In the rows, 128 means zero.
Rows swapped in pairs by one turn or mirror: which row each one swaps with
The rows were stretched afterwards, more along some directions than others.
Nirup: [119 173 135 142 122 148 118 123 109 143 127 123 140 116 143 148 146 158
 152 131 134 101]
vizos: [136 165 160 149 110  85 152 124 105 144 151 125 120 121 165 152 128 115
 129 111 124  97]
viran: [138 160 191 149 121 147 111 102 122 128 137 100 117 139 177 126 101 144
 123 114 161 101]
nodi: [128 130 147 169 138 126 115  75 147 142 139 116 149 132 127 147 159 159
 140  87 156 128]
Nulob: [110 155 154 135 129 121 140  99 152 136 147 124 148 126 110 170 154 179
 136 101 132 119]
rosuk: [111 166 146 155 158 105 107 104 139 138 117 115 143 109 102 128 158 130
 138 147 122  83]
Nare: [113 138 127 132  98 116 129  74 131 133 128 100 139 145 148 136 156 129
 141 109 160  92]
diga: [107 174 154 150 121 113 138 103 106 134 124 135 149 100 171 123 126 159
 126 130  99 113]
kot: [149 135 162 130 131 128 135  91 136 125 157 106 128 152 134 163 116 139
 142  72 143  98]
Daru: [139 153 134 141 155 153 109  71 162 114 128  94 153 140 120 145 155 110
 135  98 142  91]
dileb: [121 176 154 134 144 145 109  79 116 140 112 117 117 146 131 126 138 145
 139 112 177  89]
vudot: [109 168 164 155 136  98 111 130 112 148 131 123 133 104 126 123 137 136
 121 160 124  79]
Biri: [112 154 152 178 140 103 120  68 134 134 120 121 150 115 159 117 144 146
 121 111 119 111]
Sav: [118 172 169 113 149 114 145 112 127 149 148 137 134  90 120 166 162 174
 132 101 125 128]
Vom: [105 126 128 111  97 122 134 100 133 135 130 117 136 135 151 136 151 148
 148  98 147 126]
rog: [124 168 147 145 148 129 114  64 138 138 124  98 122 114 159 135 138 114
 122  88 147  90]
dudu: [128 168 145 153 141 133 113  67 145 136 128  90 127 120 158 136 135 113
 120  94 147 101]
lup: [114 155 165 153 125 111 112 142 111 154 147 120 133 102 150 124 123 150
 113 148 114 101]
Ravim: [124 137 147 166 139 119 118  72 146 145 134 119 149 126 120 149 168 161
 146  91 157 130]
Kepaf: [128 165 166 161 163 141 135 115 116 123 148 117 147 102 110 151 139 118
 107 134 137  70]
Fov: [119 139 161 156 139 142 139 115 155 118 129 122 126 112 138 143 139 162
 143 102 105 126]
zego: [122 147 148 159 127 139 111 126 119 151 154 122 141 117 158 122 117 171
 112 131 114 113]
Mobor: [128 170 136 116 112 132 140 105 132 128 143 103 142 109 182 156 171 121
 145  96 151  98]
tubi: [154 181 163 145 128 105 140 111 136 147 163 116 128 135 134 139 123 151
 124 121 144  76]
Bome: [144 147 159 134 130 111 133  99 119 133 157 111 126 143 140 166 121 127
 140  77 131  89]
Guma: [136 144 156 143 123 105 141  97 114 130 148 110 130 129 156 160 123 118
 136  86 122  90]
sadov: [129 144 160 170 150 151 129 111 156 118 132 106 134 110 135 148 139 150
 136 110 112 107]
saren: [130 135 171 163 101 145 121 107 156 117 150 102 145 150 154 142 103 172
 128 113 144 121]
Lora: [ 98 162 131 157 133 125 155 116 135 134 117 133 139  91 103 157 173 144
 155 122 157 109]
sen: [122 145 124 144 153 165 117  77 147 128 125 121 141 145 119 132 145 158
 134  93 148 109]
per: [130 169 153 182 126 139 119 101 131 135 120  95 126 119 146 148 151 139
 151 133 144  80]
Tuvap: [120 174 175 122 147 111 144 105 125 153 152 133 133  91 117 167 162 174
 129 103 132 125]
letiz: [ 99 149 123 162 129 120 154 115 132 145 115 129 143  93 120 154 173 142
 155 124 148 137]
mited: [154 175 156 155 139 117 133 116 128 148 162 116 137 122 133 143 122 153
 124 127 124  76]
gume: [125 157 131 145 147 160 124  66 148 132 124 114 132 145 123 139 146 158
 138  91 160  98]
Kef: [126 141 132 156 143 160 113  87 152 135 137 123 137 150 125 127 134 171
 126  99 138 117]
gesi: [142 173 162 121 116  99 135 125 131 152 161 129 118 158 129 149 120 144
 127 109 157 104]
bod: [124 153 156 182 154 143 123  96 151 124 117 107 131 110 134 143 143 145
 145 112 122  96]
Bos: [108 169 150 145 122 123 129 113 107 131 125 135 146 100 171 123 120 158
 125 129  96 115]
rubup: [152 185 160 139 135 108 133 114 132 147 162 119 132 138 127 140 123 149
 122 122 135  77]
kibi: [147 145 162 144 124 112 139  98 123 128 160 104 130 143 145 165 120 125
 135  83 130  88]
mep: [146 176 159 140 129 109 133 114 141 148 160 119 134 142 123 139 121 155
 123 127 148  80]
Bipiv: [124 169 184 116 155 133  92 129 106 137 156 132 123 126 135 130 120 135
 115 106 159  82]
Let: [119 171 182 118 164 134 100 143  94 143 157 133 129 113 136 149 123 130
 111 109 154  89]
Mil: [ 97 144 125 153 121 129 161 122 128 141 124 128 140  88 128 161 170 133
 155 118 151 132]
did: [128 169 149 123 105 127 144 116 126 124 153 107 134 100 177 154 165 126
 144 104 141  83]
limod: [118 144 133 145 119 123 138  65 128 130 140  93 143 137 134 148 154 122
 126 112 163  76]
tes: [123 162 148 132 143 135 122  94 135 150 140 102 127 118 143 154 132 134
 119 100 145 130]
faduz: [120 166 153 131 149 137 114 101 133 151 137 109 124 113 147 139 126 124
 117 106 145 125]
bovu: [128 170 183 125 166 134 120 158 100 141 162 139 134 108 114 155 128 139
 109 125 134 104]
firek: [111 122 151 114 112 136 137 117 146 124 134 124 130 128 150 144 135 170
 154  87 124 148]
Tema: [118 163 143 152 150 125 110  71 139 135 126  97 131 112 156 125 136  98
 117  95 153  81]
zele: [100 155 129 162 134 124 151 108 145 135 116 130 140  98 103 157 176 147
 160 117 165  98]
ras: [100 164 125 141 130 123 157 111 140 133 128 119 142  87 116 164 175 125
 149 112 151  87]
Lef: [133 142 173 164 108 140 114  98 152 125 154  97 147 156 153 148 100 169
 124 108 135 116]
pili: [144 152 137 125 124 142 127  94 139 127 150  96 145 136 164 156 155 117
 133  87 142 114]

Swapped with limod: rosuk
Swapped with bovu: pili
Swapped with sen: sadov
Swapped with zele: rog
Swapped with Bome: tubi

Rows swapped in pairs by one turn or mirror: which row each one swaps with
The rows were stretched afterwards, more along some directions than others.
zunaf: [116 142 138 123  93 157 133 126 144 121 143 136 119 106 102 163  99 109]
kaza: [118 100 120 120 137 108 137 124  99 146 123 135 126 155 121 111 135  96]
Fosud: [ 90 105 151 101 119 132 136 125  99 115 109 132 129 153 106 104 145 143]
dusu: [108 125 114  94 100 146 101 105  85 123 140 148 119 121 135 152 110  93]
novo: [102 143 131 100  96 144 105 127 115 104 172 172 138 104 136 131 129 122]
loto: [114 117 118 111 131 110 141 138 113 157 104 114 125 143 126 139 135 112]
sunas: [124 117 135  91  87 161 138 139 117 119 155 138 108  97  94 139 124  92]
vup: [120 129 144 125 116 164 129 116 125 127 144 158 123 105 107 131 130 122]
marok: [108 117 118 103 121 120 144 131 116 155 103 114 132 137 124 143 134 116]
givaf: [112 120 123  79 112 145 113  95  77 129 150 159 114 112 134 158 125  71]
vorel: [110 105 154 116 118 108 152 140  98 160 113 131 138 137 107 124 121  94]
Gilur: [ 85 124 135 108 111 146 119 116  96 117 107 137 129 147 117 128 123 142]
zugo: [111 102 119 123 133 104 134 126 102 145 120 137 132 155 122 110 129  99]
Bino: [108 121 122  84 110 145 109  96  80 126 146 156 120 116 142 157 117  75]
mezur: [109 123 118 115 119 108 140 150 113 146 116 116 121 136 117 128 135 127]
Buv: [ 85 129 127 108 128 134 134 100 116 134 128 156 138 132 125 152 136 123]
buz: [111 129 112  93 108 141 101 104  86 125 137 152 119 121 134 152 113  87]
Tuki: [127 133 128 100  84 157 129 138 120 118 155 132 108  93  99 146 113  99]
bapit: [106 107 117 131 116 101 130 137 110 131 131 136 140 160 133 108 126 108]
Basek: [ 99 129 117  95 103 149 102 105  93 118 128 143 119 126 130 152 111 107]
sur: [ 85 115 147 105 116 144 134 124 107 115 106 137 132 144 108 115 136 149]
Ludas: [104 124 117 104 113 147 131 117  98 138 128 129 128 125 141 172 102  89]
Masob: [ 89 133 126 123 124 137 134 106 137 132 120 148 141 131 117 139 134 142]
bogel: [ 98 135 131 146  89 146 139 132 139 115 132 145 147 130 115 122 115 133]
Duba: [100 130 129  95 117 154 122  86 103 126 148 163 126 108 140 163 134  94]
Malir: [126 121 130  91  91 158 133 134 116 119 156 139 103  97  93 149 117  81]
mogon: [106 109 162 133 124 117 157 128 115 155 101 127 148 151 116 129 120 112]
febo: [104 145 124 131  83 173 138 108 138 120 131 145 140  99 118 150 113 126]
Bato: [ 95 120 122 104 114 151 140 112  93 141 119 131 122 124 120 172  96  90]
nezad: [ 98 144 131 132  86 167 141 114 146 120 124 147 149 106 113 142 114 135]
pas: [114 104 153  92 102 153 149 134 104 110 148 143 114 115  91 120 141 101]
Soga: [ 91 102 135  77 100 127 128  87  71 114 124 149 146 139 115 126 124 101]
gul: [109 136 146 116 102 170 122 113 130 112 156 165 123  95 113 138 132 126]
sak: [103 127 131 133 123 119 136 148 122 145 113 130 108 137 108 139 125 135]
gen: [101 123 130  95 117 150 123  85  97 130 142 161 131 115 145 165 133  92]
gimul: [111 108 114 129 128 103 127 138 108 130 128 137 133 161 130 107 128 105]
Vavuz: [107 116 123 141 106 112 132 144 129 123 135 138 140 149 125 106 125 117]
vomos: [ 93 142 113 128 128 132 128 116 139 140 119 151 137 127 111 139 130 146]
Tusul: [110 142 143 113 105 164 115 121 131 105 166 168 127  98 121 137 132 126]
ros: [114 105 138 119 133 133 138 115 115 137 126 145 121 136  99 112 140 112]
vota: [ 92 121 132 112 109 164 141 107  97 134 119 143 112 121 105 174  99 101]
vigos: [115 101 136 117 131 134 137 110 111 138 125 146 126 138 106 118 136 107]
dib: [ 99 143  97 134 121 128 118 129 132 138 122 147 140 130 118 126 119 149]
nak: [109 129 120 111 123 143 148 106 116 158  91 120 137 123 121 155 126 121]
koz: [115 112 120 138 117 134 132 115  88 132 116 137 145 137 156 114 127 127]
mafa: [113 103 138 113 114 108 145 147 101 156 119 132 127 137  95 121 121  94]

Swapped with vorel: Bato
Swapped with Buv: vup
Swapped with sak: zunaf
Swapped with mogon: vota

